In the data rows, 50 means zero.
Here are some points:
[37, 80, 29, 50, 79, 65, 55, 42, 70, 40, 75, 46, 24, 62, 29, 51, 70, 61, 51,
 24, 22, 54, 33]
[40, 80, 29, 53, 79, 67, 58, 42, 70, 37, 75, 46, 22, 62, 29, 46, 67, 55, 54,
 24, 25, 57, 33]
[79, 44, 70, 64, 23, 18, 64, 56, 23, 51, 53, 30, 74, 38, 73, 63, 59, 47, 81,
 30, 44, 35, 33]
[76, 39, 65, 71, 23, 19, 69, 43, 49, 53, 47, 29, 75, 38, 59, 55, 60, 36, 80,
 33, 61, 27, 41]
[25, 30, 36, 33, 27, 72, 39, 65, 48, 61, 25, 71, 77, 43, 56, 63, 41, 79, 53,
 54, 71, 35, 45]
[32, 41, 71, 65, 56, 66, 35, 38, 41, 68, 59, 27, 26, 32, 72, 45, 62, 48, 80,
 29, 29, 74, 54]
[27, 63, 49, 65, 34, 64, 35, 25, 38, 56, 42, 35, 57, 79, 55, 68, 74, 64, 23,
 42, 78, 28, 49]
[76, 39, 21, 65, 77, 53, 21, 80, 69, 31, 35, 69, 46, 39, 49, 39, 57, 31, 62,
 24, 54, 46, 68]
[21, 58, 34, 50, 43, 59, 50, 64, 72, 26, 73, 38, 24, 76, 54, 43, 50, 28, 40,
 80, 72, 30, 67]
[32, 74, 53, 55, 42, 74, 34, 56, 69, 62, 67, 47, 25, 67, 26, 57, 37, 65, 43,
 24, 66, 30, 44]
[36, 64, 44, 28, 63, 45, 46, 28, 56, 77, 32, 68, 82, 18, 45, 54, 36, 73, 23,
 72, 69, 40, 52]
[65, 50, 40, 44, 56, 29, 31, 81, 50, 37, 23, 71, 74, 26, 18, 24, 45, 61, 48,
 57, 80, 65, 75]
[40, 80, 26, 50, 79, 65, 58, 42, 70, 37, 75, 46, 24, 62, 29, 54, 70, 58, 54,
 27, 22, 49, 33]
[37, 57, 65, 75, 61, 78, 40, 27, 63, 44, 53, 26, 40, 74, 65, 32, 51, 29, 56,
 19, 35, 46, 76]
[39, 57, 73, 72, 66, 65, 23, 39, 47, 75, 59, 34, 28, 30, 77, 45, 58, 42, 45,
 29, 22, 70, 54]
[47, 65, 30, 28, 52, 57, 65, 71, 74, 64, 21, 46, 54, 53, 36, 35, 33, 72, 38,
 74, 62, 27, 43]
[37, 79, 49, 56, 45, 59, 62, 27, 44, 24, 57, 30, 28, 72, 60, 50, 39, 67, 38,
 74, 35, 70, 49]
[42, 76, 29, 50, 75, 63, 56, 44, 70, 39, 73, 46, 26, 60, 32, 54, 69, 55, 56,
 28, 25, 47, 34]
[38, 79, 50, 59, 41, 59, 64, 27, 43, 22, 57, 30, 28, 74, 59, 51, 41, 67, 40,
 71, 35, 68, 48]
[76, 33, 73, 58, 30, 34, 68, 35, 22, 64, 26, 54, 68, 45, 57, 78, 44, 49, 64,
 25, 40, 58, 48]
[71, 33, 78, 77, 32, 65, 22, 47, 56, 51, 62, 24, 44, 51, 43, 71, 56, 19, 65,
 35, 83, 27, 39]
[37, 43, 27, 36, 60, 41, 50, 62, 48, 69, 31, 73, 80, 20, 38, 53, 49, 74, 30,
 68, 69, 55, 37]
[40, 72, 38, 70, 55, 69, 53, 50, 78, 33, 55, 47, 32, 73, 29, 61, 68, 41, 27,
 27, 24, 49, 61]
[62, 64, 42, 25, 73, 34, 25, 53, 72, 59, 31, 57, 69, 18, 68, 46, 25, 39, 51,
 80, 36, 76, 44]
[57, 22, 81, 77, 48, 48, 33, 31, 25, 62, 70, 66, 69, 71, 23, 51, 45, 19, 40,
 41, 80, 32, 58]
[73, 69, 40, 44, 48, 20, 25, 61, 48, 34, 67, 77, 47, 51, 23, 35, 20, 55, 65,
 57, 83, 76, 31]
[36, 74, 37, 36, 68, 70, 56, 75, 48, 29, 23, 42, 65, 40, 25, 54, 49, 77, 26,
 53, 49, 63, 54]
10 more points follow, each with its number after it:
[44, 66, 42, 28, 77, 50, 26, 59, 68, 54, 54, 69, 51, 23, 72, 60, 34, 42, 23,
 75, 41, 61, 32] 0
[46, 69, 42, 28, 81, 48, 25, 58, 70, 53, 56, 68, 49, 21, 73, 60, 34, 39, 20,
 77, 38, 63, 31] 1
[57, 80, 23, 50, 68, 26, 72, 64, 56, 37, 78, 71, 33, 38, 23, 18, 53, 44, 73,
 33, 52, 60, 42] 2
[57, 24, 30, 44, 40, 48, 77, 35, 20, 69, 64, 41, 64, 72, 58, 24, 31, 69, 53,
 65, 48, 45, 74] 3
[73, 27, 72, 51, 32, 19, 75, 53, 31, 68, 39, 26, 65, 27, 64, 52, 42, 50, 80,
 56, 62, 40, 47] 4
[52, 23, 56, 48, 31, 44, 60, 21, 24, 62, 36, 80, 82, 65, 38, 58, 69, 36, 49,
 32, 45, 73, 65] 5
[35, 39, 48, 39, 23, 67, 42, 42, 56, 67, 50, 63, 55, 62, 29, 76, 25, 72, 20,
 80, 77, 54, 28] 6
[26, 50, 62, 36, 68, 70, 20, 81, 39, 59, 64, 49, 30, 51, 43, 68, 75, 55, 20,
 38, 38, 30, 78] 7
[32, 53, 67, 31, 73, 76, 31, 25, 39, 59, 48, 38, 41, 79, 48, 68, 45, 61, 20,
 74, 25, 54, 64] 8
[37, 44, 81, 80, 40, 67, 20, 61, 70, 75, 59, 27, 22, 26, 62, 65, 50, 33, 54,
 30, 49, 54, 42] 9
Which of these numbered points is nearest to each point below, ignoring the 2 directions in which the first points spread most? Its number follows each.
[57, 25, 76, 75, 40, 40, 47, 28, 17, 53, 31, 80, 82, 65, 43, 60, 70, 36, 48,
 22, 36, 57, 64] > 5
[24, 39, 56, 69, 34, 78, 33, 58, 59, 78, 75, 33, 22, 46, 51, 40, 70, 25, 45,
 27, 52, 71, 64] > 9
[34, 52, 68, 33, 73, 72, 31, 26, 41, 59, 47, 39, 44, 74, 49, 66, 44, 58, 24,
 73, 26, 56, 63] > 8
[64, 66, 59, 26, 80, 24, 43, 50, 67, 62, 29, 35, 75, 22, 66, 38, 34, 40, 50,
 76, 57, 52, 35] > 0
[76, 69, 78, 66, 45, 56, 33, 81, 70, 56, 62, 24, 22, 24, 48, 65, 47, 41, 31,
 38, 55, 27, 33] > 9
[29, 36, 51, 28, 61, 67, 42, 38, 39, 60, 25, 79, 74, 38, 54, 74, 34, 72, 21,
 65, 53, 61, 49] > 8
[33, 23, 57, 43, 26, 59, 52, 26, 40, 71, 38, 61, 58, 63, 66, 46, 74, 46, 53,
 30, 35, 74, 77] > 5
[30, 36, 76, 46, 50, 21, 19, 55, 24, 72, 65, 59, 79, 36, 59, 38, 75, 31, 64,
 52, 51, 42, 69] > 7
[37, 77, 29, 36, 56, 48, 20, 75, 70, 70, 59, 82, 55, 18, 23, 43, 31, 66, 40,
 46, 63, 63, 42] > 9
[29, 66, 51, 72, 79, 42, 22, 72, 20, 40, 75, 55, 44, 46, 59, 54, 81, 30, 34,
 63, 61, 18, 36] > 7
[34, 41, 47, 41, 26, 67, 41, 42, 57, 68, 52, 64, 53, 61, 30, 75, 27, 70, 21,
 76, 75, 55, 27] > 6
[42, 67, 43, 33, 80, 47, 25, 59, 68, 55, 59, 69, 52, 21, 70, 54, 40, 36, 21,
 76, 33, 62, 36] > 1
[54, 22, 56, 50, 29, 42, 61, 20, 23, 62, 37, 80, 82, 68, 37, 57, 72, 33, 51,
 30, 44, 74, 67] > 5
[73, 30, 67, 55, 29, 18, 78, 50, 20, 64, 48, 27, 71, 38, 73, 57, 34, 61, 78,
 55, 44, 43, 36] > 4
[60, 54, 46, 24, 71, 65, 61, 75, 32, 31, 45, 54, 25, 25, 51, 32, 42, 76, 64,
 76, 44, 59, 38] > 4
[48, 67, 45, 31, 77, 46, 27, 56, 66, 54, 56, 68, 51, 23, 71, 61, 35, 39, 24,
 74, 38, 62, 31] > 1
[60, 53, 48, 22, 73, 67, 64, 75, 28, 29, 45, 52, 24, 24, 54, 32, 42, 77, 65,
 80, 41, 60, 36] > 4
[78, 35, 68, 72, 23, 19, 69, 43, 46, 52, 48, 29, 77, 40, 62, 56, 60, 34, 80,
 30, 60, 27, 42] > 4
[48, 46, 53, 58, 80, 73, 66, 22, 36, 27, 39, 36, 43, 76, 68, 63, 50, 67, 31,
 55, 31, 22, 60] > 8
[51, 19, 56, 47, 29, 45, 61, 23, 23, 62, 37, 80, 82, 68, 40, 57, 72, 33, 54,
 30, 41, 74, 67] > 5
[60, 41, 36, 36, 22, 24, 65, 56, 53, 52, 43, 75, 30, 37, 60, 46, 49, 70, 78,
 77, 29, 66, 46] > 4
[58, 22, 27, 54, 55, 47, 73, 34, 25, 40, 56, 46, 76, 67, 66, 31, 41, 59, 43,
 61, 73, 30, 68] > 3
[76, 72, 37, 44, 54, 31, 25, 64, 64, 23, 70, 46, 27, 60, 18, 49, 59, 39, 78,
 30, 58, 79, 47] > 2
[62, 47, 70, 44, 81, 31, 17, 67, 56, 78, 56, 30, 74, 62, 73, 49, 53, 25, 23,
 30, 38, 38, 44] > 0
[56, 72, 51, 66, 81, 72, 35, 46, 64, 36, 31, 64, 60, 33, 52, 41, 23, 27, 22,
 46, 30, 76, 65] > 0
